Each named move below is a turn or a mirror, shown by a few rows before and after it. Which moves, in which order, take the first row of each later pair to the second? The first pair is answered.
move Q:
[14.0 -5.2  0.6 10.6 18.2  8.9 -3.4 23.1  6.9] -> [ -8.0  -9.0 -21.4  15.3   5.4  -8.1  14.6  10.3   7.6]
[ 11.7  -2.2 -22.4 -15.7  -1.4 -27.8  25.4  19.6   5.1] -> [ 30.7   2.0   1.6 -20.1  11.6  -9.8  14.9  28.8  -3.8]
[  9.0  -8.7  -4.5 -28.0  -1.7  55.0 -19.1  -5.8   5.7] -> [-22.6  -9.6 -40.8 -22.4 -18.1  36.5   0.2 -18.3  13.3]
move H:
[-21.3  23.0  24.7  17.9  -3.2 -19.9   3.1  -6.4  17.2] -> [-14.5  27.6  34.0   7.7   2.4 -14.5   0.5  -4.4  15.3]
[14.2 -1.5 19.8 20.0  5.3 -7.2  1.3 21.0  0.0] -> [-4.1 -9.5 -0.3 32.3  1.2 -8.8  5.9  7.4  7.2]
[-12.0  -9.0 -10.4   4.3   8.0 -15.4  14.9  -5.1   7.1] -> [  6.0   0.5   8.8 -16.9  19.3  -6.6  12.8   6.9  -4.3]
[ -5.1   1.9   4.5  34.1  -5.4 -39.8  20.9   4.0  25.5] -> [ 20.0  14.5  36.0   9.8   1.2 -39.2  15.2  22.2  10.6]
move W:
[33.4  2.3 31.8 -5.5  5.3 13.4 -7.4  9.6 -0.8] -> [ 27.6  -3.7   8.3 -23.9  -1.3  25.9  -5.8   6.9  -4.3]
[ -6.2  -0.5 -23.9   0.2   8.9 -33.1  10.7  -1.0   0.8] -> [ -3.9   8.5  -8.0   7.6  10.9 -38.1   7.0   1.9   0.9]
[-13.0  12.2   8.9   3.5  -7.8 -21.9  -5.7 -17.7  -3.0] -> [ -8.4  14.9  11.3  -3.5  -9.7 -18.2  -6.0 -10.4  -4.2]
[-25.7 -12.8 -37.5   2.4 -23.2  27.7   5.7 -37.2  12.4] -> [-30.8 -10.5 -17.1  39.5 -13.3   3.0   7.4 -34.4  21.2]
Pairs:
Between the rows of a pair lie 2 to 3 moves.
[ 18.4  15.1  20.1  -6.8   6.6 -15.4  15.8  12.4   1.0] -> [ -9.4  -3.4 -26.1   2.6 -13.9 -11.5  21.0  -9.9  14.8] -> W H
[-20.6  12.9 -24.9 -32.9 -16.4 -41.9  38.8   5.3 -15.0] -> [ 14.1  27.1  26.2 -34.3   8.3 -30.9  24.3  32.4 -27.3] -> W H Q
[-44.6 -10.4 -27.5  38.2  -9.4  -2.4  -7.2 -41.8   8.4] -> [ -4.7 -10.8  24.6  35.3  17.3  42.3 -42.6 -25.0   0.6] -> Q H W
[-16.2  -0.3 -24.0 -13.5 -15.1  -9.4   6.5 -20.6   0.7] -> [ -6.7  22.7  -2.5 -20.7 -10.7 -28.4   7.2  -2.5  -3.6] -> W H Q
[ 29.8  -2.9  20.2   4.8  15.6  24.1 -10.4  23.4  -4.1] -> [19.7  6.3 30.9 28.1 14.6 -4.9 -4.9 19.3 -0.5] -> Q W Q
[ 26.2   8.2  26.4  17.9   7.0 -36.3   7.4  36.3  -7.9] -> [39.4  2.9 35.6 -1.2 14.7 -0.7 -9.4 34.9 -8.3] -> H Q W
[-20.0 -13.9 -30.7  21.6  -3.1 -13.3  17.3   1.8   8.6] -> [10.7 -1.1 23.9 34.1 19.9 -9.2 -0.5 18.0  2.8] -> W Q
[-11.6 -25.1 -47.9  18.6 -18.8 -13.3  37.0  -1.0   7.6] -> [31.9 -2.4 32.9 37.3 19.0 -4.8  0.7 25.0 -3.4] -> W Q
[-17.3   8.0 -16.9 -34.6 -15.8  13.2   3.8 -24.1  -2.7] -> [-32.4   3.4 -12.8  20.8 -12.9 -16.1   5.9 -23.8   7.5] -> W W
[-32.9  21.2  -5.8  10.6 -27.2  -1.5 -21.2 -59.6   9.9] -> [ -1.7  34.0   6.4 -52.1 -16.4  18.0 -22.0 -33.8  -8.3] -> H W
[ 20.3  19.6   5.4 -32.0   2.0  16.5  17.9  26.4 -31.0] -> [  6.7  21.9  -7.3 -20.5  -7.7 -16.2  33.7  23.8 -28.0] -> Q W H
[34.9 -5.6 32.8 44.4 32.5  3.2 -5.7 27.4 10.1] -> [ -7.1 -29.3 -25.0  59.9   6.5  12.6  -0.1 -13.3  29.5] -> W H
[-10.5 -17.4 -25.3 -18.3 -10.8  36.0   2.1 -20.6  -4.6] -> [-28.2 -11.5 -33.8   5.4 -14.2   3.0  19.1 -22.0   2.9] -> H Q W
[-28.8  -5.1 -30.6  -2.7 -11.7 -24.2  15.4 -14.9  -7.3] -> [  8.1  20.1  30.5 -14.1  12.4 -33.5   6.0  15.9 -20.3] -> W H
[-10.5   2.6  37.4  33.4 -16.1 -43.6  20.8  -1.6 -13.9] -> [ 18.5   1.1  30.3 -50.0 -16.7  15.9   5.5   5.7 -33.8] -> Q W W
[-37.8   1.8 -24.8  16.0 -18.5 -19.3   0.4 -28.0  10.5] -> [  3.7  15.0  -2.1 -54.3  -1.1   8.3  -2.5   3.2 -15.4] -> H W
[-37.7  -1.6 -14.1  30.7 -23.3 -38.3  10.9 -31.8  -2.7] -> [ 27.1  -0.2  35.9 -29.2  11.0  38.6 -25.1  -3.2 -29.7] -> Q W
[-22.4   6.7  10.3  13.6  -8.1  -3.4 -11.5 -26.7   6.4] -> [-19.7   3.1   7.8   8.4  -4.0  18.0 -17.1 -28.0   3.2] -> Q W H
[-28.1   8.4 -27.1  -0.2 -20.1 -26.6  11.4   3.0  -1.6] -> [  0.3 -12.4 -32.5 -24.8 -10.1  23.6  -2.2  12.3  -7.0] -> Q W W
[-14.4 -12.6 -31.1   5.8 -12.6 -10.5  19.9 -10.8  -0.8] -> [ 22.1  -0.6  26.9  23.3  12.9   3.7 -10.5  16.7 -10.7] -> W Q
[  5.7  19.3  -4.7  -7.0   8.1 -23.7   9.5  11.9  -7.0] -> [ -8.5  -0.5 -24.2  23.2   4.0 -10.4   4.7  -5.5   3.8] -> H Q H
[ 9.5 12.3 40.0 21.7 28.7  9.6 -4.8 25.2 -9.4] -> [-24.3  -8.1 -39.1 -23.2  -2.7  15.4  20.4  -3.5 -13.2] -> W W Q
[ 19.5   0.7  41.0   9.6  11.9  20.3 -18.6  10.9  21.1] -> [ 12.6 -11.7  -1.7 -30.5   1.9  46.9  -9.6   1.8  16.4] -> W W
[ -5.8 -14.0 -44.5  21.8  -6.2  41.6 -13.6 -24.7  17.7] -> [ 25.3  -3.0  -5.1   6.0   9.6  61.0 -31.0  -1.7   3.4] -> Q H
[ 20.8 -28.1 -13.5 -14.8   6.2  54.2 -16.5  -2.4  -2.1] -> [-18.3 -27.4 -34.4  36.7 -12.0   2.7   6.7 -22.0  20.7] -> Q W
[ -5.2  -1.8  13.9 -20.8   4.2  21.2 -25.2 -13.0   2.0] -> [ -5.1  10.4  11.8 -35.6  -3.2   7.6 -13.1  -5.7  -5.1] -> Q H
[ 11.8 -12.2  -4.0 -35.8   7.2 -17.5  15.0  15.0  -3.4] -> [ -2.5 -12.4  10.9  13.3   5.0 -40.9  13.5   7.0   9.5] -> H W W
[ 15.1  16.6   2.3 -19.2  20.8  40.1 -53.3 -12.2  19.4] -> [ 17.0  18.9  13.7 -11.5  24.5  32.3 -54.0  -9.6  17.8] -> H W H
[ 38.4   6.8 -24.6 -28.0  13.8  -8.9  28.6  41.6  -7.9] -> [51.5 -6.8 -6.8 -7.6 27.4 20.2 11.3 43.6  1.2] -> H Q
[ 20.8  14.4  25.4 -31.2   9.5   7.4 -10.7  13.4 -12.6] -> [ 17.0  -3.7  18.6   4.1  15.4  33.4 -28.4  -1.5   2.0] -> H Q
